128 stands for zero in the data rows.
Some points:
[148 140 146 164 154 143 132 170 130 158 158 146 163 175 157 159 153 148 154 146 144 118 114 131 150  52 118 144 128 122 145 130 144 141 128  39 157 156 149 161 160 179  31 172 174 167 155 162 140 171 141 138 135 125 144 131 115 125 130 128 112 132 120 139]
[163 148 134 141 125 122 122 119 114  96 118  95 102 122  97 118 114 145 134 133 123 129 141 155 148 167 164 143 146 160 143 139 149 133 172 126 125 126 126 117 118 128 118 124 139  59 137 122 130 157 131 172 152 151 173 170 161 178 198  25  16 192 181 166]
[142 120 139 138  95  74  97  74  45 144 110 118 102  75 128 139 132  76 155 165 157 178 164 155 173 175 177 199 160 139 164 179 133 159  66 163 149 118 114 130 179 172 119 132 124 128  72 122 161  86 137  68 148 141 187 112 122 137 142 173 155 157 176 183]
[158 165 141 173 148 160 142 204 139 120  68 149 152 137 144  41 124 137 111 123 131 134 115 155 154 153 151 149 143 145 140 151 166 177  61 182 177 169  82 177  46 164 142 118 147  67 174 108 134 102 109 140 111  98  76 117  96 101 114 113 145 126 109 113]
[150 147 156 149 140 151 141 154 137 100 125  94 115 107 120 105  86  82 115  85 101 130  79  84 100 106 100 102 108  56  70 142 139 128 122 102 118 117 153 162 170 152 161 155 157 139 139 133 128  27 161 140 151 166 147  36 126 168 145 122 120 133 112 145]
[164 164 144  64 175 170 164 172 157 161 148 185 165  50 145 147 177 164  78 156 155 149 162 149 149  76 149 129 133 135  62 132 125 132 162 134 118 123 118  59 110 152 142 139  61 161 155 145 157  76 147 152 157 158 162 163 148 166 158 160 166 155 142 155]
[166  46 161 146  45 140 162 139 151 136 165 130 141 121 172 138 143 136 159 150 161 138  22 149 129 151 135 141 119 115 119  61 119 137 113 110  53 108 138 102  51 109 124 117 128 116 106 133 124 137 104 130 140 117 150 139 124 134  60 110 116 117 118 128]
[ 97 130 116 121 145 126 145 158 136  30 152 142 151 155 162 171 153 145 192 172 159 173 154  40  38 182 169 158 163 166 137 166 140 166 154 135 160 129 143 107 129 139 151 169 104 137 144 120 146 140  61 126  79 134 139 115 123 104 135 129 112 109  92  89]
[132  62 122 143 120 130 134 148 117 125 135 126 143 124 127 121  76 124 130 115 125 118 114 117 119 124 136 135  62 125 149 146 158 138 146 163 155 158 149  45 191  69 177  43 176 179 178 153 165 182 180 158 148 154  55 144 114 147 143 148 141 171 123 135]
[121 133 135 130  39 116 110 143 115 142 164 152 160 120  15 148 143 184 173 143 147 139 176 152 134  46 125 120 143 100 159 130 105 126 144 154 122 130 144 126 132 137 138 114 120 106 128 126 126 103 134 109 125 137 134  71  99  80  87  84  93  98  86  97]
[115 145 129 133 154 144 159  10 164 188 158 140 151 116 131 141 143 122 122 136 146 117 117 122 137 176 152 117 134 108 114 131 134 117 158 166 143 167 160 181 141 180 192 171 163 141 147 151 168 170 151 145 155 117 119 115 104 110 104 111  94 125 102 110]
[105 136 129 134  65  49 113 105 101 107 117 101 146 118 105  90 122 144  79 135 125  90  91 118 100 123 143  99 124 101  94 101 116 114  74  63 109 147  98 139 147 154 118 130  34 119 149 111 156 138 163 152 131 141 124 173 138 153 141 178 129 162 143  20]
[148 146 143 168 157 143  27 149 145 162 151 139 160 141 135 131 151 132 135 127  57 138 142  70  63 147 149 147 153 134 168  45 155 141 166 154  29 149 132 160 132 135 139 116 119 125 120 107 101 124 139  74 111 124 113 129 121 146 152 145 151 158 145 156]
[131 122  52 138 137 130 115  98 114 120 131 151 165 131 139 133 158 137 128  28 135 143 149 135  66 132 136 118 103 138 120 126 106 118  59 106 103  86  39 133 127 131 137 127 171 169 119 137 159 149 142 164 142 165 174 156 128 114 125  48 145  69 128 106]
[152 153  75  73 127 137  86 126  68 118 109 116  95  90  86  89 100  86  72  84 105  83  70  95  91  86 103 112 102 110 115  83 123 135 133 134 144 148 168  56 137 166 152 159 146 131 135 139 122 172  48  62 134  57 132 144 105 131 160 129 129  53 153 147]
[126 133 128 131 119 116 117 123 129 113 124 130  58 137 157 150  53 172 149 155  50 174 152 148 154 166 146  43 134 126 122 125 121 104 122 128 124 101 119 113  88 134  61 140 147 127 148 157 155 146 158  60 190 168  78 166 151 146 144 151 140  61  88 125]
[169 146 188 180 158 169 166  54 134 149 151 140 165 135  64 112  67 132 127 129 120 128 100 120 112 159  58 134 151 151 139 162  46 172 157 144 158 153  56 108 142  69  64 140  95 146 110 120 102 109 123 129  91 126  84 110 125 140 126 121 141  75 158 151]
[ 54 119 128 133 128 120 115 119 120 117 120  61  75 102 111 118 117 109 112 114 103 122 120 127 119  76 133 116 129 128 133 138 135 130 166 143 132 137  37 147 137 132 124 127 134 147 137 131 132 119  53 157 132  53 153 158 155 149  46 146 142 181  38 177]
[128 144 142 120 121  99 107 112 116  90  99  99 108 112 135 116 166  37 137 146 175 154 162 170 162  60 151 173 171 141 138 129 134 129 166 115 100 126 145 166 106  59 140 118 145 148 145 157 151 146 135 168 129 156  50 143 151 145 137 140 126  40 149 118]
[111  95 103 134 125 106  93 126 105 129 156 132 135 186 162 147 166 162  15 150 153 142 149 149 182 185 123 140 147 122 135 128 140 129 140 134 133 133 146  60 121 122 134 124 144 149 136 125  42  49 138 156 124 114 133 115 119 112 122 115 102  76  94 113]
[ 58 173 154 149 154 157 198 140 172 156 158 119  48 113 151 142 132 152  52  90 149 138 145 159 101 141 157 153 129 161 168 127 166 147 153  66 123 112 151 128 149 128  78  65 117 105  80 118 102 126  97  91 131 140  94  98  80 105  89 116 155 153 169  71]
[134 179 147 168 122 111 142 122 127 152 150 128 135 166 179 150 132 125 152 149  38 110 158 140 185  69 156 140  39 161  34 133 125 118 138 148 124  94 124 115 128  87 153 135 119 132  95  65 120 129  95 108  69 117 123 104  85  74 120 141  82 115 130 109]
[150 117  92 114 132 132 151 170 124 133 163 153 149 117 160 127 120  26 148 124 150 132 147 128 137 149 107  97 126 126 169 131 116  38 156 152 130 108 144 137 145 128  49 124 117 108 140  34 140 117 153 151 125  49 158 114 127 120 135 131 131 117 123  97]
[131  94 121  78  80 131 126 141 152 154 119 169 116 162  96 169 109  90 116 115  82  93  95  91  90 129 107 102 162 168  82  81 165 130  84 169 184 139 175 173 146  74 113 141 132 143 115 174 159  63 118 173 152 151 129 154 216  35 139 127 158 168 191 146]
[151 144 123 140 145 148 125  78 134 113 131 120 132 136 141 122 107 143 139 108 145 137 125 154 139  70 143 141 150 142 159 153 152 141  71 153 150 145 184 147 142  68 153 156  69  62  56 154  39 178 148 167 141 133 177 158 157 150 177 160 186 151  39 137]
[167 165 138  63 127 127 131 120 118  51 117 102 124 125 116 118 136 139 134 120 137  43 153  62 179 156  46 149 141 156 146 148 148 125 150 130 121 122 129 139 110 128 136 123 143 133 139 118 116 156 167  66 136 170 161 158 131 137  26 153 155 160 152 137]
[130 132 135  33 159 143 131 139 151 150  36 131 163 154 153 177 140 159 175 148 159 132 130 155 135 152 132 152 144 113 132 127 134  39  61 123 119 142  71 118 146 113 131 102 106 122 103 131 100 116 113  80 119  78  71  95 106 119 121 102  65 128 107 118]
[106 107 104 115 138 134 125 151 127 164 152 136  41 166  39 147 177 134 175 128 151 137 114 114 153 152 109 136 116 120 105 131 107 143 122 105 133  21 116 136 129 147 151 153 119 105 132 114 110 145 146 154 105 112  51 144 109 143 148 141 152 155 133 144]
[116  50  53 129 125 131 134 123 143 148  59 132 152 128 141  38 146 139 149 143 141 144 142 157 149 145 128  34 133 137 132 143 134 152 170  53 135 136 154 150 147 125 147 135 130 143 123 133 122 126 131  62  35 140 145 131 131 119 132 124 130 144 134 142]
[ 40  73 130 139 139 120 134 119 120 117  70 119 127 127 123 127  88 131 112 127 125  76 128 110 114 110 110 128 107 120 131 112 105  59 131 135 115 118 122 126  24 141 131 148 140 139 138 134 132 173 147 163 133 163 171  21 135 151 181 165 161 154 165 161]
[106 140 159 126 169  91 125 162 160 125 150 111 129 123 178 135 135 157 138 125 122 128 139 154 104 153  51 118  68  44 145 139  28 147 120 142 127 152 180 151 140 149 164  52 151 114 115 137 129 136  98 153 136 110 161 185 165 129 133 131 118 133 170 132]
Along one direction, these points spread out more than along any other. Take the direction at right angles to it along which they spread out most. Go by this last direction. How many in every 100 of the points above lie lower along it than each point below? Round to a whole number. More than half of the points above lie lower than the first one.
[142 120 139 138  95  74  97  74  45 144 110 118 102  75 128 139 132  76 155 165 157 178 164 155 173 175 177 199 160 139 164 179 133 159  66 163 149 118 114 130 179 172 119 132 124 128  72 122 161  86 137  68 148 141 187 112 122 137 142 173 155 157 176 183] 0
[ 58 173 154 149 154 157 198 140 172 156 158 119  48 113 151 142 132 152  52  90 149 138 145 159 101 141 157 153 129 161 168 127 166 147 153  66 123 112 151 128 149 128  78  65 117 105  80 118 102 126  97  91 131 140  94  98  80 105  89 116 155 153 169  71] 74
[150 147 156 149 140 151 141 154 137 100 125  94 115 107 120 105  86  82 115  85 101 130  79  84 100 106 100 102 108  56  70 142 139 128 122 102 118 117 153 162 170 152 161 155 157 139 139 133 128  27 161 140 151 166 147  36 126 168 145 122 120 133 112 145] 87
[126 133 128 131 119 116 117 123 129 113 124 130  58 137 157 150  53 172 149 155  50 174 152 148 154 166 146  43 134 126 122 125 121 104 122 128 124 101 119 113  88 134  61 140 147 127 148 157 155 146 158  60 190 168  78 166 151 146 144 151 140  61  88 125] 29
[130 132 135  33 159 143 131 139 151 150  36 131 163 154 153 177 140 159 175 148 159 132 130 155 135 152 132 152 144 113 132 127 134  39  61 123 119 142  71 118 146 113 131 102 106 122 103 131 100 116 113  80 119  78  71  95 106 119 121 102  65 128 107 118] 65
[134 179 147 168 122 111 142 122 127 152 150 128 135 166 179 150 132 125 152 149  38 110 158 140 185  69 156 140  39 161  34 133 125 118 138 148 124  94 124 115 128  87 153 135 119 132  95  65 120 129  95 108  69 117 123 104  85  74 120 141  82 115 130 109] 97
[116  50  53 129 125 131 134 123 143 148  59 132 152 128 141  38 146 139 149 143 141 144 142 157 149 145 128  34 133 137 132 143 134 152 170  53 135 136 154 150 147 125 147 135 130 143 123 133 122 126 131  62  35 140 145 131 131 119 132 124 130 144 134 142] 48
[128 144 142 120 121  99 107 112 116  90  99  99 108 112 135 116 166  37 137 146 175 154 162 170 162  60 151 173 171 141 138 129 134 129 166 115 100 126 145 166 106  59 140 118 145 148 145 157 151 146 135 168 129 156  50 143 151 145 137 140 126  40 149 118] 10
[115 145 129 133 154 144 159  10 164 188 158 140 151 116 131 141 143 122 122 136 146 117 117 122 137 176 152 117 134 108 114 131 134 117 158 166 143 167 160 181 141 180 192 171 163 141 147 151 168 170 151 145 155 117 119 115 104 110 104 111  94 125 102 110] 42
[169 146 188 180 158 169 166  54 134 149 151 140 165 135  64 112  67 132 127 129 120 128 100 120 112 159  58 134 151 151 139 162  46 172 157 144 158 153  56 108 142  69  64 140  95 146 110 120 102 109 123 129  91 126  84 110 125 140 126 121 141  75 158 151] 45
[148 140 146 164 154 143 132 170 130 158 158 146 163 175 157 159 153 148 154 146 144 118 114 131 150  52 118 144 128 122 145 130 144 141 128  39 157 156 149 161 160 179  31 172 174 167 155 162 140 171 141 138 135 125 144 131 115 125 130 128 112 132 120 139] 77
